(in the rows, 128 means zero)
One turn moves each row of this set onto another row. After a few examples, where does it send each row asked below?
Nofe: [110 116 133  97 161 108 159 122 134 143 117 127 144 142]
Lusev: [110  85 122 103 151 144 116 139 117 129 155 122 119 106]
bere: [ 84 116 154 116 170 126 110 165 124 111 146 134 165 146]
raled: [100 103 122  98 107 139 134 158 113 109 102 107 132 134]
suvo: [100 135 155 142 105 142 118 130 133 155 127 152  98 153]
lidun: [ 77  77 140 106 128 168 124 121 117 113 137 139 113 141]
bivib: [ 82 134 160 132 148 154 146 154 145 111 161 154 139 150]
kerot: [ 79 132 181 118 109 148 104 114 142 133 105 147 127 137]
sefif: [140 130 149 102 145 117 134 143  99 137 113 134 146 158]
ret: [112  94 142 146 132 131 112 164 150 111 113 177 126 133]
zeli: [146 118 150  90 148 148 111 132 116 134 126 124 131 102]
Zibiv: [102 120 116 113 154 134 139 111 166 117 109 157 122 147]
Palod: [ 88 115 142 121 125 155 133 152 140 177 143 161 108 135]
Vodo: [118 118 158 148 105 141 101 123 139 111 118 167 124 132]
dag: [108 134 154  97 161 140  84 166 108 130 124 122 134 145]
buban: [ 68 108 165  91 114 136 132 129 139 128  97 161 144 123]
kovo: [106 133 129 107 122 167 129 155 123 144 149 138 176 129]
Fite: [124 110 131 128 158 153 120 157 164 142  98 116 148 148]

lidun turns into Zibiv
Nofe turns into bere
Now find these:
kerot turns into Vodo
buban turns into ret
zeli turns into sefif
kovo turns into raled

One turn moves each row of this set onto another row. After a few examples, where does it send each row asked below?
badu: [160 163 112 120 131 136 139 134 142 143 127 125 176 128 116 137 143 114
 128 126 102 130 163 129 112 131 101 145]
nov: [162 106 118 134 113 138 121 116 128 153 112 125 153 127 133  93 140 153
 149 123 146 128 163 132 115 108 119 107]
nal: [ 97  81 113 144 149 135 169 153 148 137 125  99 119 124 108  99  97 125
 101 139 137 136 128 119 112 149 122 125]
mevi: [116 130 131 131 127 120 126 159 114  95 139 139 115 133 130  92 129 123
 132 122  95 137 135 147 100 145 123 173]
zis: [158 132 102 129 150 137 150 131 136 141 120 113 179 140 119  83 131 110
 117 128 148 134 177 128 108  98 114 139]
muze: [142 114 129 130 156 121  85 135 149 167 102 141 113 171 115  96 137  85
  98 126 122 135 131 145 106 136 130 124]
fipi: [142 110 117 126 143 132 129 151 145 142 121 113 103 144 145 127 130 108
 121 153 196 132 119 146 103 104 126 132]
kasid: [150  99 115 112 101 137 136 150 137 103 101 121 138 150 123 101 125 107
  75 140  94 114 121 121 154 127 151 131]
Sitos: [143 104 113 128 132 133 118 124 124 162 144 155 151 122 124 103 140 123
 113 134 138 102 123 127 123  74 143 110]
Nupot: [142 108 112 130 135 139 119 145 162 134 138 104 110 126 101 126 105 100
  95 171  88 130 137 111  88 154 128 145]
Mak: [115 115 111 132 148 140 124 157 146 128 118 115 108 137 167 127 144 116
 121 140 141 155 154 134 164  80 103 144]
poz: [136 121 137 106 153 128 131 155 146 156 106  82 135 143 122 113 122  96
  81 111 141 113 146 109 104 127  85 144]
Pon: [133  75 114 127 138 164 138 147 144 144 119 118  78 137 114 166 131 120
 109 138 110 148 149 120 126 114 119 126]
Larar: [145 106 128 108 147 120 135 123 162 116 101 133 108 152 134  71 137 141
 100 158 153 145 133 108 136 127 104 119]
puz: [147 116 138 129 121 129 131 127 165 130  89 128 172 133 145  96 149  91
 101 132 116 138 153 132 117  85 143 139]
Maz: [132  79 108 100 104 136 135 155 122 159 143 106 101 133 142 117 132 119
 139 151 114 141 124 118  84 144 109 153]
Bizu: [155  70 130 120 111 149 171 126 130 117 115 108 151 151 136 129 133 120
 139 128 139 120 141 146 122 155 118 129]
rigid: [125 113 118 137 144 135  94 118 124 158 141 118 129 157 134  89 170  93
 146 146 121 129 139 155 107 121  91 164]
pes: [141 112 124 150 170 135 120 105 154 122 131 151 132 150 106 113 158 123
 149 155 102 142 125 148 147 121 107 122]
lib: [ 94 152 120 119 155 145 125 117 134 125 141  99 133 116 155 112 145 121
 134 133 107 133 107 129 134 138  89 136]
zunu: [153  89 124 118 130 135 167 132 124 118 109 123 114 131 109 116 154  96
 146 176 108 132 135 145 115 162 111 126]
Gari: [ 93 136 144 106 108 156 101 157 134 137 141 106 122 132 113 108 118 122
 131 150 119 139 121 152 142 109 116 171]
Peleg: [142 101 139  86 137 146 154 175 154 149 114  92 118 129 142 107 124 110
 131 148  92 159 129 124 149 139 117 135]
Tar: [114 136 116 143 112 134 126 123 144 133 107 133 185 125 128 105 146 106
 100 125 105 113 114 124 100 117 127 166]
pobu: [145 140 142 139 104 146 139 140 137 134 126 120 164 111 112  99 125 154
 122 125 119 122 150 141 156 127 126 116]
zos: [ 90  92  95 164 127 113 122 145 131 116 110 135 121 149 131  89 144  97
 117 134 143 129 161 159 127 119 114 145]
gofir: [169 108 122 125 131 145 117 134 139 149 125 111 122 142 123 186 122 114
 115 118 120 134 112 123 107 117 112 118]
kek: [118  92 113 135 168 150 133 126 136 144 105  86 115 128 138 111 141  82
 104 133 114 127 125 113  94 143  74 145]
vekit: [184 100 132 127 165 157 127 119 154 115 155 114 126 166 146 100 125  96
 109 141 122 145 135 149 130 130 116 130]
fal: [131 117 130 125 145 162 125 139 117 160 114  94 109 126  82  97 121 122
 113 180 129 138 100 118 137 122 108 136]
rosab: [161  98 111 127 118 127  91 128 153 131 122 148 161 127 131 125 114 100
 106 130 116 132 141 118 114  70 101 132]
nav: [131 115 120 109 125 129 129 128 104 163 111 128 140 152  93  89 130 137
 101 150 139 111  94 100 114 134 122 141]
Sus: [132  82  67 119 113 152 101 127 135 136 105 136 129 176 141 109 125 101
 123 154 142 139 126 140 142 126 126 131]
ket: [113 120 127 118 115 141 135 142 137 159 160 134 144 115 122 121 131 148
  91 115 139 104 152 113 125  92 108 141]
koni: [ 97 133 117 119 120 115 139 134 149 101 142 142 115 119 100 141 133 121
 133 160 118 125 151 149 125 145 112 123]
nuluk: [145 136 139 149 148 129 103 142 145 113 137 134  98 130 116 103 136 138
 107 181 127 140 146 125 135  94 126 155]
Ses: [128  92 121 124  91 127 132 153 141 123 124 154 163 122 139 135 130 122
 129  98 118 124 123 137 116  95  97 151]
giz: [128  76 117 126 127 141 136 180 111 117 100 120  98 137 124  80 127  94
  99 134  98 130 114 133 131 119 127 155]
vimoz: [ 71 109 114 126 153 154 136 130 157 128 130 136 125 149 122 143 129 127
 121 105  99 148 146 134 130 125 115 152]
Butik: [114  91 101 123 144 135 140 146 147 150 109 118 132 130 112 114 126 100
 133 139  91 139  67 131 128 140 124 112]

puz turns into nov
gofir turns into poz
vekit turns into fipi
Now find these:
Tar turns into pobu
mevi turns into koni
nal turns into Butik
kek turns into fal
zos turns into pes

